rotation steps, each row followed by its count of steps
The counts run from 0 to 470.
[136 110 108 122 141 119 126  92 160 178 133 151 130 141 100 121 105 111
 139  99 140 102 125 134  96 155 133 109 105 110  87  89 143 130 137 111
 118 114 137 104 163  89  67 143 141 137  88 117 161 126 114 179 153 172
  92 147 144 132 173 138  59 131 123 138 130 160 115 131 149 124 131 146
 149 126 164 130  68 175 170 139 141 173 144] | 445
[170  72  86 111 129 103 129 120 117 118 119 151 100 128 116  98  89 156
 149 121 162 133 125 115 131 144 127 108 114 115  96 121 126 126 154 122
 118 146  76 166 130 103  85 152  90 121  83 134 177  84 105 145 159 147
 104 139 158 152 132 110  77 181 128 109 147 140 108 146 127 102 147 134
 176 102 161 136  83 174 143 129  94 155 151] | 73
[134 101 118 104 141 118 110 105 123 141 125 153 114 127 136 115 101 133
 154 128 108 154 158 134 102 143 121 120  86 116  97  98 112 140 166 109
 131 125 118 166 159  97  86 128  81 176 123 106 172  95 115 136 157 138
  71 175 147 121 155 128  67 171 113 130 151 171 133 156 143 108 174 139
 145 106 161 145  85 172 164 131 121 154 161] | 388
[137 115 134 104 153 157 101 139 129 153 152 167  89 100 153 120  58 144
 122 123 112 111 159 108 118 147  98 120 104 156 138 127 122 163 138  98
 114 140 104 150 134  98 129 153 101 122  85  96 166 164  90 135 121 142
  61 139 118 102 127 150  80 153 142 148 117 169 158 172 118 128 168 142
 165 138 148 127  64 159 146 126 135 110 130] | 247
[153 104 100 111 129 169 105 125 119 159 116 182 135 119 120 158  96 139
 133 124 117 119 150 124 106 144 101 122 121 146 128 119 160 128 123  83
  83 167 144 131 133  83  97 137 114  94 104 134 182 117  92 170 141 130
  68 136 152 127 158 147  71 149 119 134 146 152 151 139 118  85 131 140
 148 130 146 113  40 177 127 129 123 123  99] | 344
[160 100 108 109 132 147 108 101 128 158 131 171 121 118 106 124  86 142
 145 144 144 108 165 102 121 154 101 113 122 139  96 143 133 120 137  86
 126 159 116 129 156 117 101 147 113 157 107 107 188 129 129 146 147 159
  50 162 149 125 171 157  58 135 121 129 129 151 141 126 119  79 153 143
 170 115 150 108  68 158 139 126 102 154 136] | 94
[142 126 122 134 123 145 124  94 112 165 106 184 144 137  94 168  93 117
 118 117 120 112 132 141 104 132 100 124 101 135 110 113 151 115 130 101
  98 158 157 119 132  76  64 141 119  99 111 163 179  90  92 150 160 150
  86 134 162 133 157 127  75 150 147 135 136 132 138 149 142 104 120 126
 135 129 155 121  54 194 131 126 139 132 105] | 352
[142  92 106  95 155 121 141 104 144 132 147 153  95 112 129  85  85 142
 144 116 150 107 148 118 103 151 124 126 105  99 106 103 144 149 144 134
 136 106  84 132 147 110  88 136 117 140  91 113 153 115 106 166 125 141
 106 141 158 145 155 151  72 149 156 134 112 165 121 154 134 125 168 169
 180 145 153 126  73 184 165 142  99 161 176] | 148
[144 130 159 128 136 154 122 118 115 156 138 176 112 122 121 162  69 137
  89 124 121 103 148 109 126 131  82 124  93 155 130 156 116 145 129 104
 116 154 124 124 126  87  94 161 113 113  93 141 173 129  77 127 148 155
  72 116 145  97 126 142 102 160 184 137 105 142 169 174 118 129 132 138
 147 149 147 116  67 176 136 100 134  82 114] | 258
[156  81 122 112 148 115 102 124 102 128 120 155  98 119 141 131  67 139
 125 122 125 139 155 123 141 128 107 117  99 153 112 138  98 143 154  96
 130 145  95 176 128  72 113 149  87 121  87 145 181  80  97 116 145 149
  95 101 148 108 116 104  82 209 140 105 134 130 129 167 127 126 145 129
 147 125 157 122  85 157 160  94 117 104 146] | 317
[150 135 135 117 123 136 129 117 130 162 116 188 127 118 110 154 105 130
 105 114 131 134 130 126 114 155 110 105 103 152 131 147 101 118 143 109
  67 167 153 108 135  87  46 157  89  98  90 149 141 128  79 144 170 160
  99 120 148 111 102 118 113 157 129 123 141 159 170 176 120 151 112 133
 150 131 147 116  75 178 135 109 148 104 100] | 272
[151  97 115  92 155  94 139 111 129 136 137 151  93 109 132  97  88 133
 129  98 153 128 132 125 122 160 132 117 101 125 114 125  94 149 153 129
 111 109  89 127 135  86  75 149 103 107  70 140 129 110  89 152 133 162
 141  88 152 124 104 115  94 182 148 115 116 152 127 181 126 175 136 156
 172 146 147 119  94 171 181 118 125 131 166] | 222
[151 135 129  98 138 160 131 111 164 166 138 177 128 121 114 133 116 141
 113 120 136 110 153 108 101 169 111 107 110 137 122 155 119 127 131 107
  87 148 146  87 160 109  65 145 115 138  87 108 135 154 101 176 151 160
  78 141 152 105 142 166 105 120 132 138 121 181 176 149 107 129 134 164
 164 150 140 109  61 169 147 119 121 118 123] | 190
[132 103 114 128 132 120 129 120 135 144 122 153 119 161 127 125 108 130
 137 102 111 134 119 144  89 128 134 114  84  96 107  69 146 141 153 127
 112 125 121 154 142  74  74 128 108 125  92 131 165  86  85 164 170 130
  93 162 149 137 156 112  83 165 137 136 159 168 120 151 150 103 148 131
 134 112 171 167  58 193 152 141 141 150 138] | 57
[134 107 121 111 146 114 138 108 140 142 155 150  90 119 127  87  81 147
 140 119 145 109 132 117 100 156 123 118  90 103 109  96 136 158 146 140
 137 111  81 139 146 118  90 149 108 143  95 100 155 139  96 142 140 145
  88 172 136 147 146 149  73 146 162 145 116 171 128 163 135 123 175 153
 178 121 158 146  81 187 156 149 112 165 163] | 151
[174 126 137 115 122 104 127 125 137 162 155 154 112 133 110 122 101 119
 116 139 134 118 151 102 124 174  93 107 115 168 113 176  80 155 156 102
 109 150 105 119 161 117  82 168 128 143  74 116 144 150  90 132 161 176
  71 138 139  79 139 162  98 125 141 116 124 152 179 155  96 126 126 136
 164 120 144 109  78 150 167 108 132 107 134] | 179
[142 101 114 123 134 134 106 117  83 141 132 176 105 106 124 138  51 117
 139 134 115 118 162 128 115 127  84 134 116 149 124 115 141 145 143  98
 124 150 104 165 124  86 112 143 112 103 108 153 187 101 100 121 122 130
  81 126 155 133 152 129  48 178 152 127 125 123 125 164 143 102 154 128
 156 122 153 116  61 178 140 132 120 134 131] | 5
[140  91 100 101 149 135 120 118 146 147 120 149 132 145 132 134 129 141
 143  95 109 138 126 145  87 147 140 127  89 112 105  75 156 145 140 108
 107 117 142 146 144  64  90 122 118 117 103 127 162  83  85 192 156 130
  90 142 152 126 164 138  77 163 124 136 151 175 135 133 133 101 132 146
 125 128 157 146  54 181 164 130 135 143 139] | 51
[146 105 126  78 153  95 138 108 131 134 139 151  91  93 142  94  94 153
 138 103 149 136 124 118 120 172 137 116  88 128 116 122  90 153 152 132
 108 115  95 135 137 103  75 152  74 117  91 119 127 121  83 140 142 160
 119 122 135 131  92 123  96 177 147 129 116 167 146 189 121 176 150 156
 181 133 148 125 107 173 170 118 119 130 160] | 225
[137 117 122 111 152 125 143 124 164 159 142 154 111 133 130 123  98 134
 113  85 144  96 107 126  96 157 137 110  95 114 124  93 142 153 131 132
  93 108 124 103 139  77  70 150 133  89  63 128 133 138  68 184 145 157
 119 117 138 128 130 134  98 144 159 145 115 173 135 162 129 151 123 154
 153 149 156 138  58 187 163 132 146 124 131] | 207
[164 103 116 107 122 133  99 145 107 139 123 171 106 118 139 129  87 141
 138 142 112 157 156 110 125 150  99 106 112 167 128 138 100 139 159  90
  93 178 113 175 139  96 107 152  75 127  96 115 175 121  96 121 156 137
  62 153 135 101 124 124  85 175 101 120 166 159 166 165 111 103 147 124
 154  99 152 131  76 155 138 116 125 109 121] | 328
[119  97 129 107 156 126 107 116 117 144 123 155  93 110 147 124  64 147
 129  99 116 138 124 128 121 132 134 115  75 124 114  79 118 151 144 114
 121 130 112 167 125  71 101 148  71 119 103 122 174 114  86 120 150 146
  85 145 119 133 113  97  78 197 143 147 135 160 121 181 155 148 160 128
 144 121 165 150  93 179 149 124 136 137 138] | 307
[171  77 110  95 146 142 100 136 110 125 116 167 101 105 143 128  80 159
 136 133 131 145 160 105 147 143 110 109 114 160 118 148 105 129 147  88
 109 164 106 168 128  85 113 148  72 123  91 121 182 103 104 133 148 145
  76 119 146 113 114 116  87 197 111 112 147 151 143 155 108 108 147 140
 162 120 149 117  80 152 136 102 107 104 131] | 324
[135 110 120 126 128 122 106 123  81 147 136 177 101 111 131 130  60 113
 142 133 102 132 160 132 108 137  86 135 109 147 131  99 134 157 154 106
 116 151 102 170 131  92 113 146 103 107 111 141 179 117  88 112 124 122
  79 151 141 123 148 129  53 166 142 135 141 133 139 174 143 104 160 120
 157 108 161 126  68 181 143 144 137 138 126] | 3
[168  99 113 112 127 142  97 142 109 141 121 184 115 117 133 134  84 124
 137 143 111 148 176 116 121 142  89 106 127 163 125 152 104 128 159  82
  95 174 117 159 142  91 104 145  85 130  89 132 177 117 108 135 147 135
  71 134 154 100 133 123  84 174  94 107 163 147 153 155 116  99 141 131
 154 112 150 118  63 154 137 116 124 110 125] | 330
[151  96 104  92 137  78 120  90 112 146 116 142 128 124 116 122 124 125
 159 104 123 163 124 145 114 167 140 124  85 138  84 100 100 141 158 105
 110 125 136 151 151  78  62 140  90 129 123 137 149  67  86 144 167 164
 106 137 143 121 141 122  71 178 122 120 152 146 140 153 135 136 128 134
 142 105 155 130 102 169 187 118 130 151 155] | 375
[139  94 107 131 133 121 128 119 134 134 117 157 117 156 118 122  97 124
 130 104 124 129 130 144  94 117 126 113  95  94 103  84 144 133 154 127
 121 121 112 151 139  72  71 131 114 130  84 149 171  75 102 165 160 129
 109 141 167 143 158 104  75 174 133 122 156 157 103 147 154 103 144 139
 139 122 169 155  60 191 149 136 132 147 147] | 59
[148 141 137 116 119 122 131 122 124 166 120 180 126 123 114 154 109 117
 113 115 123 139 129 125 111 161 111 107 103 158 130 144  96 133 146 112
  65 163 152 113 138  86  48 155  95  92  87 146 135 128  72 144 171 160
 100 121 144 100 106 124 111 154 125 124 146 155 174 179 115 153 108 131
 149 125 147 120  74 178 144 116 154 102 100] | 273
[176  95  97 101 128  92 145 116 162 141 128 135 132 156 108 115 147 135
 134 100 151 128 111 125 108 175 143 107 103 125  92 126 116 141 152 124
 101 118 120 115 153  89  58 143 134 114  69 132 136  90  84 193 174 164
 117 121 160 116 147 142 102 142 136 107 141 160 143 128 106 118 105 150
 152 126 152 130  70 173 181 115 127 131 147] | 126
[144 100 106  99 142 138 116 101 133 147 113 158 149 141 118 148 133 122
 143 107 108 141 155 147  91 148 124 135  96 124  99 109 139 127 143  94
 110 121 159 128 157  64  73 118 119 132 114 142 158  69  98 187 152 137
  91 125 172 113 169 144  76 163 120 119 145 160 144 132 134 102 127 150
 124 142 144 124  55 176 174 117 129 131 147] | 46
[153  99 131 137 141 101 128 119 123 145 162 144  87 139 117  99  57 121
 120 127 149  90 143 112 127 138 100 115 109 130 103 130 112 163 156 125
 152 118  63 143 143 106 105 163 135 138  65 121 172 128 104 126 136 165
  89 131 142 118 149 141  72 150 178 125 101 134 120 157 128 116 154 138
 174 119 162 133  80 166 166 127 119 135 160] | 160
[160 105 126 126 129 129 113 106 140 169 141 141 135 156  98 143 104 129
 121 123 127  91 131 114 113 152 106 123 102 150  97 124 139 154 131  97
 127 138 125 124 155  93 104 156 159 127  91 115 183 115  88 162 160 166
  53 146 136 100 179 169  72 126 167 137 114 144 153 117 115  79 124 129
 136 120 153 126  58 164 164 115 130 126 125] | 105
[159 107 132 142 112 126 127 125 117 138 129 160 109 157 109 129  86 152
 112 136 133 117 131 104 120 128  94 105  99 130 106 140 124 137 150 124
 130 166  91 159 135 106  87 158 104 147  93 125 193 101  93 123 185 141
  60 174 151 123 149 133  93 155 163 130 139 145 142 145 115  75 149 118
 155  97 165 145  70 182 126 121 111 121 125] | 408
